One vector is turned by the same rotation once a tick. Each row is the vector after some number of ticks, and that number follows the row.
The counts run from 0 to 712.
[147 114 141 173 123 128 117 203 123 111 133 136 116  81 126 140 112 110
 163 121 154 147 137 132 129 114  82 160 133 180 129 179 115 149 141 112
 108 147 171 115 114 112 152 137 150 157 158 162 140 135 127 128 110 107
 133 137 111 117 126 141 193 126 100 145 136 133 113 126 131 123 156 149
 116 121  65 131] | 604
[141 129 138 170 130 123 114 220  87 145 146 147 145  99  94 117 116 134
 159 107 141 159 114 133 118 140  94 159 129 190 112 169 155 147 136 115
 123 128 146  99  99 111 155 150 137 140 137 172 141 129 107 150 102 105
 130 129 143 118 139 122 143 119  92 141 134 125 120 134 134  94 155 116
 117 127 104 140] | 304
[147 111 121 159 133 141 136 188 129  97 165 157 121  79 119 133 116 138
 145 120 162 144 117 108 122 120  85 147 189 151 129 150 121 133 139 111
 114 131 166 121 117 144 159 131 148 141 170 114 130 152 109 116 121  84
 153 156 154 127 124 130 165 116  91 116 173 149 107 138 117  89 159 140
 105 148  79 139] | 16
[157 136 143 179 118 140 114 210 120 133 143 142 122  86 114 133 122 141
 154 104 157 158 125 157 128  96  79 162 128 164 114 164 139 122 152  88
 104 161 157 127 119  99 148 145 150 157 147 168 142 142 122 139 127 109
 115 159 136 152 136 133 173 116 126 144 152 128 123 134 122 117 148 137
 121 138  70 145] | 300
[149 139 147 141 108 162 134 193  85 134 162 152 134  98 110 142 117 134
 170 126 158 147 124 120 127 130  92 153 161 185 104 165 147 159 129 112
 113 123 162  96  88 139 164 117 132 111 137 153 135 146 111 126 122 110
 137 113 133  86 105 138 156 131 114 133 151 142 152 147 145  89 138 107
  96 127  81 114] | 632
[149 104 127 160 121 138 123 210 132 117 166 136 131  77 125 123 127 140
 157 105 155 140 112 117  93 107  82 154 155 137 123 156 130 134 158 111
 122 138 172 106  96 132 152 134 142 143 172 145 132 145 139 133 139  90
 147 158 150 122 123 131 160 132  97 131 185 149 123 137 136 103 143 132
 121 143  98 166] | 393
[141 112 132 169 114 145 140 204  99 134 139 143 115 111 109 108  97 115
 162 125 146 150 108 139 110 130  91 144 167 170 114 170 184 122 125  96
 122 111 144 100 106 138 187 145 157 139 148 128 127 157 103 135 107 109
 135 136 158 108 126 156 136 150  81 127 135 138 130 144 127 117 130 101
 105 135  75 138] | 366
[152 117 125 166 129 160 139 171  92 143 144 159 120 117 127 142 105 119
 133 127 151 138 122 134 144 131 100 154 166 208 116 166 141 150 135 120
 103 111 165 121 134 149 162 127 151 160 135 146 145 164 100 106 101 104
 140 138 136 106 126 155 159 142  83 117 147 141 136 141 119  83 160 121
 117 138  72 119] | 235
[156 141 149 148 116 145 136 196 118 122 172 141 131  75 117 135 125 129
 164 130 162 132 115 134 112 118  86 140 137 165 115 167 129 152 152 105
 123 138 178 123  88 124 159 135 154 124 155 166 125 148 111 114 147 116
 120 115 128  92  91 138 159 124 106 133 172 150 129 135 148  91 152 112
 116 141  75 151] | 443
[154 141 137 151 135 114 130 213 121 129 161 169 106  99 127 142 120 129
 160 121 160 161 144 116 125 106  79 172 155 157 112 158 114 118 144 100
 124 126 149 107 124 134 157 135 141 137 144 122 138 142  88 132 132  91
 134 118 144 144 126 134 159 102 126 135 173 154 119 137 113  94 148 129
 100 127  80 123] | 325
[160 149 139 158 126 152 122 202  99 131 165 195 140  95 104 143 126 119
 154 122 143 147 133 124 135 138  91 172 173 166  92 163 127 146 131 130
  98 115 156 106 113 121 144 131 142 131 134 149 133 126  89 127 117  88
 127 109 139 106 126 128 138 100 118 129 164 132 140 133 117  77 143 119
 115 109  84 122] | 135
[164 133 134 164 102 168 112 195 105 121 160 164 126  74 104 151 116 142
 150 121 170 153 122 139 133  99  84 146 158 143 117 158 126 151 140  88
 104 157 171 132  94 105 156 138 137 127 135 123 135 126 105 140 116 107
 125 144 139 115 130 118 175  96 137 126 158 124 117 142 139 113 136 139
 104 133  69 118] | 382
[163 106 123 177 112 160 138 204  96 135 130 166 108 109 117 146  96 115
 152 115 129 158 119 143 144 119  74 164 148 180 127 145 143 133 133 103
  94 119 154 108 139 128 161 138 146 156 146 137 137 141 101 148  95 103
 149 152 147 138 163 138 148 136 109 117 135 131 127 132 103 127 143 145
 122 135  88 131] | 105
[146 127 148 154 110 141 132 203 130 115 148 128 120  89 140 125 104 118
 168 123 139 137 129 129 122 111  81 168 137 170 126 177 139 120 156 123
  93 140 160 114 118 137 141 134 143 144 171 162 144 163 140 108 136 102
 137 137 125 115 112 140 175 137  95 143 140 150 134 133 132  98 151 142
 103 128  64 150] | 226
[176 139 121 152  99 175 121 205 114 137 166 167 124  80 123 144 122 133
 148 119 163 136 107 126 122 123  68 146 141 126 107 149 121 134 162  88
 110 139 168 137 110 118 151 140 148 140 141 118 130 145  95 131 132 102
 132 135 149 118 125 130 143 111 131 121 187 138 130 144 114 100 131 128
 131 135  90 155] | 78
[152 141 134 155 120 135 138 230 126 148 164 175 122  96  92 143 116 144
 155 120 151 142 114 128 120  72  71 161 127 156 109 142 146 137 134 117
 125 124 157 104  89 114 161 120 154 137 144 154 136 131 117 154 132 101
 132 133 141 121 126 136 144 128 133 144 183 150 143 146 135 103 133 107
 121 138 102 136] | 82
[156 113 141 164 124 124 115 225 117 117 133 127 123  90 129 126 102 113
 171 114 144 158 134 129 131 118  78 158 121 186 123 172 128 141 145 109
 110 153 159 100 115 121 157 128 142 163 156 159 139 132 116 138 115 115
 135 148 124 132 131 141 178 139  98 139 134 126 129 132 134 131 144 147
 106 124  73 135] | 603
[130 102 129 174 132 153 116 172 107 139 150 154 146  97 106 128 128 123
 129 114 159 150 115 122 129 136  95 139 179 196 105 162 151 165 129 122
 110 112 163 120 119 125 158 149 158 152 154 172 143 150  98 118  98  94
 139 168 142 122 127 149 145 125  81 123 158 132 127 121 121  83 159 112
 137 149  84 126] | 613
[144 103 134 157 110 138 130 201 125 111 149 141 115  91 127 118 100 109
 162 139 156 149 112 133 113 136  77 131 150 144 129 174 139 132 139  94
 122 129 173 129 108 123 173 159 165 139 171 114 126 148  91 120 126 111
 130 123 137 120 114 154 156 129  86 124 142 135 101 139 120 120 147 123
 113 145  58 133] | 555
[152 107 126 177 112 164 133 188  90 151 143 124 118  99 119 126 109 130
 151 111 152 144  97 147 112 111  85 144 136 171 126 164 169 139 141 105
 105 129 168 114  91 119 159 137 150 152 148 162 145 162 130 139 109 121
 141 169 142 100 130 148 160 161  96 123 144 137 147 143 138 117 134 117
 127 149  82 154] | 664
[176 142 133 159 111 175 110 186  97 143 166 167 130  88 123 163 138 138
 157 105 165 142 130 121 143 121  81 167 145 165 105 153 116 152 160 112
  88 135 177 116 112 116 133 126 134 143 135 147 143 143 111 129 116  93
 146 150 132 122 128 127 166 100 136 124 169 135 134 130 119  83 138 137
 122 123  93 128] | 705
[141 113 147 166 114 140 132 187 126 128 149 140 125  93 129 143 129 112
 154 123 150 136 131 125 106 119  86 166 140 176 123 184 137 147 147 144
 113 125 174 116 119 131 137 128 159 157 167 169 140 161 138 110 120  98
 134 139 116  91 105 156 162 128  95 137 166 152 130 120 129  88 151 133
 138 123  71 159] | 40
[162 135 136 185 122 156 151 172  93 113 158 165 118  98 105 139 129 124
 141 120 152 143 123 148 124 149 110 162 190 169 129 165 137 141 137 112
 110 121 172 108 136 141 149 141 148 133 142 157 123 158  97 110 114  98
 131 127 153 103 134 136 139 127  87 106 161 144 119 134 130  84 144 122
 105 137  84 148] | 315
[164 130 131 163 141 129 122 204 112 146 150 156 121  95 121 165 129 155
 151 114 173 144 126 111 118  89  76 174 138 170 119 143 105 149 154 111
 114 130 168 110  99 107 140 115 139 154 137 148 144 138 123 143 119  93
 136 153 121 127 138 125 179 117 138 147 180 145 140 136 129  90 160 135
 114 128  89 128] | 27
[152 120 130 161 119 154 112 214  96 135 149 164 145  86  83 147 127 143
 163 115 160 163 118 117 124 113  90 143 163 161 101 148 137 162 118 111
 109 137 158 100  80 112 166 132 139 128 141 144 139 113 103 158  95  94
 145 146 147 111 132 118 158 114 119 134 146 118 130 147 138 112 135 117
 111 129  98 108] | 384
[142 124 134 151 105 147 110 212 128 158 142 161 120  96 133 140 116 128
 154 121 159 155 123 118 127  89  53 154 109 152 104 157 140 115 157 102
 103 124 153 136  99 104 147 137 149 153 159 138 161 156 110 139 120 106
 124 148 127 132 116 149 160 116 136 147 158 137 126 135 111 105 151 128
 128 131  73 135] | 164
[170 126 128 149  97 157 141 210 117 136 146 159  92  99 130 162 101 132
 164 130 164 154 130 130 133  98  68 167 125 143 133 155 118 128 153  96
 113 126 168 122 105 126 153 119 144 137 152 107 141 142 106 145 120 118
 143 126 131 115 126 135 163 113 144 128 154 149 120 144 116 106 135 146
 104 129  75 124] | 462
[148 115 134 177 125 150 113 171 121 122 156 132 129  84 132 127 131 114
 147 122 168 142 114 132 118 137  96 141 152 175 123 180 118 150 156 114
 109 141 180 131 114 120 155 143 153 162 154 153 134 161 118 106 117 102
 128 150 122 106 113 141 179 127  87 119 155 131 115 130 133 100 158 135
 126 143  64 143] | 611
[166 109 126 173 123 170 131 178  99 109 157 151 117  98 110 144 118 137
 150 109 162 155 119 126 127 123  99 151 193 170 123 140 125 150 136 110
  97 130 174  95 129 151 165 121 146 140 143 142 130 148 107 132 112  94
 151 169 154 138 144 135 155 144 105 110 175 143 137 139 120 109 136 136
 104 149  85 122] | 18
[143 129 127 164 121 142 117 198 106 142 140 159 116  98 128 162 104 134
 146 130 158 153 148 126 148 114  85 172 144 174 125 184 123 140 145 114
 105 129 158 124 113 115 137 131 134 153 143 124 159 148 110 128  96  98
 133 140 131 112 138 130 190  97 125 139 134 137 103 138 120  83 179 151
 109 121  77 112] | 599
[129 116 141 157 112 146 129 178 122 135 158 158 126 101 122 141 123 114
 145 130 146 138 127 120 114 128  87 169 147 167 115 177 154 139 141 140
 109 108 163 118 114 131 136 127 162 153 166 166 148 167 124 103 109  89
 138 143 131  97 115 156 151 124  84 133 156 151 119 115 122  69 156 132
 128 131  76 149] | 41
[154 110 131 181 134 122 112 198  97 136 135 109 122 101 146 103 116 119
 167 109 162 158 116 122 102 134  87 140 134 183 126 167 144 136 155  89
 121 140 165 104 112 133 162 151 143 161 150 157 134 165 113 122 121 115
 141 152 129 135 127 142 164 144  83 134 141 140 123 135 124 113 152 122
 114 145  82 138] | 609
[147 134 116 177 123 161 125 205 110 152 158 182 137 102 109 133 114 118
 127 128 141 135 110 135 129 124  85 153 176 150 102 176 163 116 140 120
 103 132 142 138 123 116 148 148 147 159 131 122 146 148 105 130 103  88
 125 145 152 102 141 125 151 115 107 128 152 125 116 147 108  82 153 127
 130 132  83 155] | 674
[143 125 129 136 100 156 141 216 129 123 163 147 122  91 119 135 101 137
 161 131 137 140 127 122 113  91  72 159 149 132 127 174 150 121 146 116
 115 129 152 116  90 131 144 129 143 126 176 134 155 154 139 134 137  97
 146 139 154 104 115 135 161 122 112 138 154 150 118 141 131 100 146 145
 102 138  78 153] | 90
[156 111 132 175 117 138 113 199  82 132 151 121 136  90 116 100 122 135
 169 100 151 159 115 128 115 148  92 147 141 186 121 156 149 142 148  92
 110 141 161  94 104 128 163 155 138 143 151 168 132 146 103 139 114 118
 139 158 148 132 135 130 158 132  80 131 129 125 122 138 125 109 147 123
 109 139  91 143] | 118
[139 127 150 185 133 119 117 197 117 131 140 141 120  82 109 146 130 123
 157 119 167 154 135 149 125  94  82 165 126 180 132 173 130 151 141 104
 115 144 172 123 104  96 148 141 156 156 156 174 141 132 119 139 100 108
 118 135 120 122 125 136 177 117 110 149 146 134 108 129 142 110 163 132
 122 130  77 128] | 114
[143 142 127 176 134 128 123 213 121 161 146 166 126  97 114 132 121 138
 135 114 150 138 115 145 121  85  77 161 141 162 108 165 149 109 156  97
 121 136 140 137 111 102 141 143 148 167 144 144 143 156 119 139 116  97
 115 144 138 130 140 128 157 117 119 141 162 135 122 144 122  90 165 124
 133 141  83 153] | 486
